Each row is where one point has got to under a steady rotation. How many ticks took it there?
The counts run from 0 to 129.
[ 1.85 -0.75  1.69  1.51 -0.77 -2.62  4.45  0.69 -3.06  1.61 -4.07  0.37
  3.70 -1.61 -0.53 -3.12  2.35 -3.25  0.99 -2.62  2.34 -1.25  2.46  2.16
 -0.26  4.32  1.00 -5.77 -0.02 -1.58 -2.57  0.35]
2
[ 1.59  4.25  2.40 -0.66 -2.01 -3.58 -2.19 -3.92  2.50  2.44  1.68 -1.91
 -1.50 -4.88 -5.02 -1.53 -2.02 -2.30  4.32  0.02  3.40 -0.74 -1.15  2.59
  0.54 -0.73 -0.82 -3.47  0.22  0.76 -1.42 -0.98]
80
[ 1.92  3.52  1.51  0.81 -0.62 -1.62  0.39 -1.03  2.29  3.59  4.31  0.04
 -1.54 -1.22 -2.59 -2.61 -3.78 -2.81  4.95  0.49  4.64 -0.65 -1.38 -0.23
 -2.88 -2.70 -0.04 -1.60 -0.62 -0.03 -1.66 -2.35]
81
[-1.74 -4.20 -0.55 -3.51  1.25  3.63  3.34  5.64  1.69 -1.87 -0.79 -0.77
  0.26  3.33  1.70  4.93  0.25  2.89  1.47  0.37 -1.62  0.62  2.95 -1.59
  1.18 -0.98 -2.13 -0.88  1.54  0.10  1.65  3.40]
101
[ 5.92 -0.17 -1.51  2.92  0.07 -4.11  0.31  0.78  4.86  0.37 -0.90  0.41
 -1.62  3.72  0.21 -0.58 -1.43  2.30  0.32 -3.02  0.99  4.01 -1.69  2.38
 -0.60  6.41  1.24 -3.67 -0.18  1.47  0.81 -2.10]
125
[-3.33  1.22  2.78 -3.12  0.06  2.55  2.07  2.29  1.69 -4.19 -1.93 -0.79
 -1.92 -0.80  0.62  3.29  1.74  3.36  3.48 -2.47 -2.04 -1.28  4.00 -2.52
  1.95  3.11  0.96 -0.22 -2.69 -0.67  4.19 -0.27]
116
[ 6.44 -2.38 -0.08 -1.36  3.92 -2.66  2.12  1.18  4.95  1.55 -0.21 -0.62
 -0.56  1.76  2.02 -1.99  4.07  0.26 -0.68  0.96 -0.16 -0.30  2.28 -1.04
 -0.77  2.28 -2.87 -2.11 -2.16 -1.98  2.60  2.27]
70
[ 2.80  4.81 -1.32 -2.36  1.01 -2.10 -3.20 -1.70  3.26  0.42  1.65 -3.07
 -3.62 -3.80 -1.20 -0.51  0.74 -0.04  5.63 -0.74 -0.70 -3.96  2.39 -0.85
  0.96 -0.72 -2.70 -1.26 -0.47  0.48  2.28  1.01]
39
[ 0.63  0.09  1.28 -3.80 -2.72 -1.07 -0.69 -1.35  0.18 -0.86  0.05 -0.15
 -0.97 -0.27 -2.82  3.25 -2.76  4.28  5.24 -0.01 -5.31  0.23 -2.34  3.13
 -1.41  1.63  0.88 -2.32  2.73  5.96  1.06 -3.62]
21
[ 4.07 -0.29 -1.77 -1.19  3.69  0.23 -1.36  2.46  0.36  0.29  2.74 -1.97
 -2.04  0.59  4.28 -2.09  4.99 -2.32  0.28  1.11  0.70 -2.89  5.65 -0.36
 -0.28  2.59  0.21 -3.57  1.59 -2.19  0.81  0.04]
56
[-1.55 -0.74 -0.86 -3.31 -2.78 -0.41  0.84  2.03 -0.86 -2.75 -3.40 -3.98
  2.59  1.47 -0.42  2.09 -3.20 -1.22 -1.82 -0.07 -0.60  5.49  0.48  1.86
  5.07  3.93  2.92 -1.31  1.89 -0.18 -1.16  0.13]
47
[-2.45  1.05  0.51  0.73 -0.49 -1.82 -3.80 -0.27  0.83 -1.60 -1.40 -4.19
  2.07 -2.81 -2.85  0.26 -1.22 -3.50  0.65 -0.06  3.38 -0.40  3.92  0.88
  7.03  2.01 -0.79 -3.13  0.66 -1.45 -1.10  1.19]
120
[-1.44 -0.41  0.98  1.20  3.09  2.50  2.25  2.64  3.10 -5.65 -3.04 -0.23
  2.56 -1.26  2.62  0.90 -0.56  1.82  1.39 -3.21  3.36 -0.64 -1.43 -1.11
 -0.80  2.94  1.63 -4.14 -1.19 -2.65 -0.48 -1.04]
44
[-0.90 -3.15 -0.25 -1.82  1.12  4.27  3.94  4.94  1.77 -1.06  2.35  1.01
 -0.42  4.70  3.00  2.74 -0.14  2.13  3.96  0.87 -0.13 -0.63 -0.69 -2.80
 -3.14 -2.02  1.19 -1.18  0.79 -1.05  0.85  1.22]
100
[-3.69  2.14 -2.30  2.18 -2.95 -2.93 -0.28  0.19  1.14  1.35 -3.98 -2.07
  4.86 -0.23 -0.99 -2.87 -1.00 -2.99 -1.03 -0.62  0.34 -0.35  3.71 -2.00
  5.51  0.26 -2.03 -0.61  1.87  1.68 -1.68  1.80]
106
[-5.66  1.09  1.55 -4.01  0.94  1.35 -2.87  1.15  3.62 -6.67 -1.88 -1.90
  2.93 -1.75  0.40  1.72 -0.35  2.10  1.31  2.78 -0.51 -0.40 -0.71 -2.77
  2.15  1.11 -2.21 -0.41  0.89  2.68  0.41  1.91]
103
[ 1.27  3.87  0.37  4.18 -1.60 -2.64 -0.05 -1.33  6.52  2.91  3.30  2.95
 -0.90  1.99 -3.07 -2.14  0.66  1.03  2.40  0.59  2.62 -1.18 -1.84 -1.44
 -1.76 -1.48 -0.99 -0.64 -3.27  1.61  0.35  1.54]
67
[ 4.21 -1.29 -2.43  0.70  4.31 -1.33 -3.00  0.49  0.05  1.13  5.11 -0.91
 -2.82  3.14  2.91 -1.78  1.91 -3.42  1.47  3.06  1.21 -2.30  4.66 -3.12
 -1.41 -0.07  1.44 -0.78 -1.12 -1.43  0.22  0.18]
55
[-0.81  0.76  0.65 -4.85 -0.44  2.84  4.06  3.93 -0.22 -0.20 -0.32  0.11
 -2.88  1.33  2.16  2.90  1.41  0.16  2.64 -2.29 -3.31 -0.81  5.43 -1.72
  1.09  1.75  2.18 -0.60 -0.13 -1.79  3.66 -0.28]
115
[ 0.79  0.41 -0.81 -5.14 -0.45  2.07  4.84  3.32 -1.73  1.09  1.69  0.94
 -4.81  3.54  4.62 -0.03 -1.23 -0.45  3.60 -0.49 -2.72  0.36  3.27 -2.42
 -2.47  0.13  3.25  0.88 -0.09 -1.98  0.87  0.29]
114
[ 2.86  3.54  1.34 -1.90  0.76  2.23  3.82  2.81  3.34  0.21  2.84  0.01
 -2.66 -0.03  1.50 -1.66  2.43  1.79  3.80 -2.28 -0.70 -1.75 -1.09  2.03
 -4.47  1.37 -1.24 -4.29  4.96 -0.16  1.68  0.36]
98
[ 0.18 -5.14  0.08 -4.76  1.77  1.69  1.46  4.34  0.98 -2.28  1.14 -1.51
  1.72  2.42  4.75  2.90 -0.75 -1.57 -2.17  4.70 -1.77  3.07  0.90 -2.61
  1.45  1.22  0.92  0.90  0.45 -1.19  0.79 -2.57]
87
[-3.72 -2.45 -0.58 -1.10 -0.59  1.25 -3.46  1.25 -2.30 -2.15 -1.37 -2.86
  2.02 -1.34 -2.42  2.81 -1.62 -3.11  1.28  2.71  2.10 -0.74  4.26 -1.07
  6.84  0.05 -0.11 -0.80 -2.42 -1.23  0.13  2.00]
119
[-0.89 -4.79 -2.62  3.46  3.40  1.03  1.71  4.27  1.81 -0.46  0.38 -0.22
  3.35  2.38  1.86  0.85  1.59 -1.55  1.09  1.04  4.04 -2.48  2.74 -3.84
  1.34 -2.42 -3.31 -2.39 -0.38 -1.80 -1.05  2.03]
28
[ 3.96  1.48 -1.65  2.98  3.87 -2.87 -5.94 -1.31  2.25  1.03  5.56 -0.10
 -2.79  1.72  1.95 -1.19 -0.24  0.17  4.17  2.56  0.98 -2.86  1.16 -3.45
 -1.95 -0.46  1.29  0.66 -3.87  0.39  1.35 -0.72]
54
[-0.33  1.56 -0.86  0.51  2.40  1.43  0.01  3.25 -0.94  0.82  2.61 -1.23
 -0.91 -0.81  3.22 -2.34 -0.35 -2.60  3.96  0.01  3.19 -3.73  3.62 -4.62
 -1.31 -2.96  0.13 -1.83 -1.66 -4.23 -0.57  0.94]
41
[ 3.98 -0.49 -1.47 -5.78 -0.44 -1.31  0.89  1.15 -0.03  1.05  3.13 -0.29
 -3.47  6.14  2.58  0.93  0.44 -0.73 -1.04  3.13 -5.07  3.31  2.91 -0.31
  0.04  1.55  2.94  0.16 -0.03  0.22  1.92 -0.59]
128
[-5.60  1.48  3.47 -1.67  0.27  2.85 -0.83  0.97  0.61 -5.09 -0.99  0.24
  0.54 -1.52 -0.19  4.06 -0.69  3.15  3.64 -0.11 -0.91 -1.90  0.94 -3.40
  1.27  1.12  0.71 -0.38 -4.98  0.46  1.88 -0.54]
117
[-0.13 -1.47  0.49  1.99 -0.99 -1.86  2.65  1.38 -4.88  1.77 -2.63  0.25
  2.83 -0.95  0.43 -3.98  1.57 -5.48  0.54  0.72  3.18 -1.74  3.81 -0.33
  0.50  0.33  0.92 -4.10 -1.09 -2.08 -3.32 -0.05]
1
[-0.45  2.67  0.60 -0.14 -5.94 -2.42 -0.39 -1.17  0.23  4.93  1.12 -0.91
 -1.16  1.52 -5.88 -1.37 -0.28 -2.51  0.52  1.15  0.13  1.50  2.04  2.98
  3.87 -1.51 -1.49 -1.85  1.40  2.61 -0.68  3.42]
65
[-2.59  4.15  1.75  3.18 -1.42 -2.01 -4.60 -0.90  2.95 -1.53  0.53 -1.47
  2.66 -2.54 -2.80 -2.25 -2.25 -2.59  0.40 -0.23  5.75  1.09 -0.36 -0.18
  3.88  2.78  0.89 -3.92  0.21 -0.41 -2.19 -1.15]
121
[-0.38  0.21 -1.09  0.19  2.88  2.32  2.92  5.22  0.12 -0.22  0.83 -1.29
 -0.12  0.56  3.15 -1.01  1.70 -3.28  2.43 -3.20  3.87 -2.47  6.26 -3.05
  0.69 -0.09 -0.56 -2.80 -0.34 -4.87  1.07  0.66]
42
[ 5.25 -0.04 -1.03  0.60  0.86 -3.20 -0.43  0.13  3.96 -0.98  2.49  0.98
 -1.24  4.33  1.24 -0.02 -2.13  3.72  0.71  0.50 -0.78  3.75 -3.27 -0.31
 -4.12  3.56  3.56 -2.21 -0.42  2.08  0.16 -1.73]
126
[ 0.72 -1.81 -0.36  0.66  3.49 -1.63  0.10  2.71  3.76 -3.81 -3.39 -2.10
  5.04 -1.66  3.71 -2.71  1.50  0.97 -0.81  0.94  2.05  0.12 -3.13 -0.62
  0.74  3.93 -2.15 -4.27  2.04  0.61 -1.37  0.48]
30
[-4.01  5.12  0.84 -0.55 -5.62 -2.17 -2.45 -1.61  2.48 -0.52 -0.26 -0.32
  1.55  1.48 -1.66 -0.13 -4.92  0.63  0.37  0.09 -0.49  4.21 -1.40 -0.96
  0.46  2.98  3.28  0.73  0.63  2.68 -1.65 -1.45]
49
